(in the rows, 128 means zero)
Where one turn sends some rows of the set: a few examples, then the rows asked:
Sif: [133 116 125 136 148  95 114  82 147 117 126  97  98 100 142 128 137 137
 141 152]
ret: [142 126 123 165 144 130 107 104 122 116 133 113 113 134 137 133 125 165
 110 130]
sis: [109 141 119 139 122 161 123  91 127 133 125 122 104 126 149 131 124 119
 131 109]
suv: [124 130 114 154 138 127  98 127 108 125 134 124 125 125 139 129 139 158
 117 102]
levan: [117 108 140 118 147 133 159 116 140  98 151 130 112 111 136 152 142 119
 113 123]
Guf: [162 152 122 160 115 135 129 112 102 118 110 122  93  80 131 171 163 145
 111 135]
reme: [157 130 132 161 127 146 110 113  99 134 116 113  99  76 153 144 181 134
 119 138]
zon: [117  98 134 139 105 127 123 114 161 129 110 137 115  82 124 134 155 122
 112 137]
dalem: [133 121 121 129  94 109 137 117 147 119 130 148  95  75 132 144 150 118
 119 145]
duba: [114 147 123 146 115 129 112 107 105 118 119 123 102 135 137 137 131 128
 107 100]
naki: [148 160 106 127 128 137 150  87 119 135 117 120  90  93 133 167 173 146
 134 143]
nopig: [147 145 116 125 131 121 132 109 108 135  95 107  81 100 131 167 184 142
 108 122]
pini: [128 118 130 155  96 117 121 118 148 108 114 150 104  79 130 165 139 125
 127 135]
rede: [118 137  98 150 141 146 124 115 137 135 134 131 119 114 136 135 125 173
 128 110]
tiful: [114 122 132 145 108 136 143 114 140 130 121 160  93  88 141 143 134 111
 134 143]
pepo: [152 141 133 122 146 118 135 109 148 132 116 115 127  70 111 145 144 123
 133  95]
vuzaz: [151 128 124 126 144 123 144 131 132 128 138 118 126  61 143 137 163 113
 138 103]
gesif: [141 123 118 136 131 145 115 113  97 116 122 100 102  99 146 157 196 126
 108 142]
tozet: [141 137 140 145 150 116 127 120 135 139 119 118 111  63 148 135 162 124
 143  88]
kesen: [113 126 136 132 136 134  95 104 105 134 115 116  92 130 144 134 132 126
 120 105]
vute: [114 120 131 128 138 101 142  83 126 119 105  98 109  83 131 125 133 118
 141 144]
Foga: [137 107 127 129 164 157 156 117 156 116 141 122 116 106 137 157 156 124
 123 140]
mape: [119 112 142 138 161 134 160 112 146  94 128 109 108 108 136 170 155 134
 111 117]
siker: [140 135 103 129 143 110 151  89 158 132 118 105  92  98 136 127 136 129
 133 155]
vanev: [139 116 106 142 128 160 132 106 116 132 122 114 119  92 152 156 186 138
 141 156]
ginel: [128 120 111 125 145  90 140 101 140 119 137 104 109  95 142 111 128 135
 136 138]
dofu: [117 125 106 146 139 125 115 130 111 118 111 119 113 122 128 153 123 167
 114 103]
Mek: [116 103 152 125 162 130 149 111 134 109 135 134 120  89 115 160 152 151
 123 131]
Kudak: [141 140 117 145 156 128 148 128 131 140 127 133 122  68 140 135 134 132
 157 108]
Fos: [129 138 136 160 142 142 131  97 116 117 118 102 101 139 147 134 132 134
  99 108]
tofo: [154 107 112 134 126 137  98 120 105 125 109 108 114 101 136 168 179 136
 128 147]
Zit: [155 150 102 132 129 117 119 107 101 116 119 105  93  95 126 164 178 152
 112 144]

reme goes to ret
tofo goes to dofu
duba goes to gesif
Now these:
tozet goes to Sif
vanev goes to rede
levan goes to vuzaz
vute goes to zon
Foga goes to Kudak

Where one turn sends some rows of the set: a few examples, then the rows asked:
Midud: [114 146 167 115 118 123 138  95 115 148 106 137]
duvub: [ 55 125 159 108 149 142 127 129 123 130 137 140]
rar: [ 81 159 127  92 153 136 126 117 116 114 122 162]
lasa: [127 128 159 127 121 122 143 118 135 145 151 158]
fekiz: [ 82 125 149 111 164 160 116 143 124 123 130 133]
dusut: [ 54 137 151 120 139 127 130 130 126 122 133 139]
ruva: [ 81 142 124 114 153 122 115 139 125 117  98 136]
modeg: [ 69 137 139  86 144 143 113 113 113 137 114 138]
kilu: [114 125 132 125 161 113 156 123  96 124  99 158]
pados: [ 68 146 133 109 158 123 141 132 122 111 136 162]
Ruveg: [ 88 140 132 100 157 142 106 131 120 122  95 141]
nubap: [144 119 141 125 142 118 131 122 132 148 103 150]
Sebik: [ 89 131 144  99 163 160 107 134 121 125 110 139]
rumu: [128 123 139 111 125 102 141 112 130 155 125 162]
Kat: [123 136 159 121 160 156 143 116  97 117 107 166]
mitu: [144 113 152 120 147 133 129 121 132 150 105 156]
rubi: [129 121 168 107 132 130 135 111 133 153 125 176]
Mipi: [ 75 135 131 126 153 121 124 147 128 114 117 130]
nekek: [ 75 127 143 125 160 141 125 151 127 116 134 129]
dif: [ 98 109 176 118 138 118 157 112 118 158 131 136]
Bavid: [141 121 140 137 138 113 136 128 134 142 115 143]
nif: [ 70 137 136 102 165 135 142 133 119 116 147 158]
dorul: [128 128 143 123 119 106 144 117 132 150 142 153]
daluf: [118 133 165 105 125 135 138  93 110 157 120 130]
Luv: [119 131 147 119 162 132 147 117  97 121  91 169]
zove: [ 60 149 139 115 132 120 123 123 123 122 119 136]
patat: [121 129 140 136 156 140 157 126  96 118 142 138]
bop: [129 119 151 103 131 113 136 110 129 157 117 174]
bupe: [139 119 150 144 138 122 139 131 137 140 127 144]
nor: [139 114 163 139 143 136 136 132 139 142 129 149]
teno: [ 83 150 130  86 160 148 127 118 112 121 133 158]
puz: [127 124 171 119 126 134 139 116 135 147 143 170]
nemu: [ 64 126 153  91 151 150 119 121 116 138 128 140]
lare: [ 96 122 179 130 130 106 157 114 124 149 117 143]
Redin: [109 114 169 106 135 133 147 102 111 163 131 130]
lezi: [ 74 158 128 104 152 123 134 125 121 110 123 163]
fiv: [125 135 156 130 156 159 148 120  97 116 132 150]
Mumi: [103 140 174 128 119 109 148 105 123 143 105 143]
dufar: [ 77 139 135  92 165 148 134 125 115 121 146 155]
rusid: [ 68 149 132  98 135 127 115 114 117 129 110 135]
zuku: [115 123 128 134 158 117 161 128  94 122 125 142]
kaga: [141 112 163 127 148 142 131 127 135 146 118 155]

fiv goes to Kat
nubap goes to Bavid
Mumi goes to lare
Now these:
lasa goes to puz
dufar goes to teno
nemu goes to modeg
ruva goes to Mipi

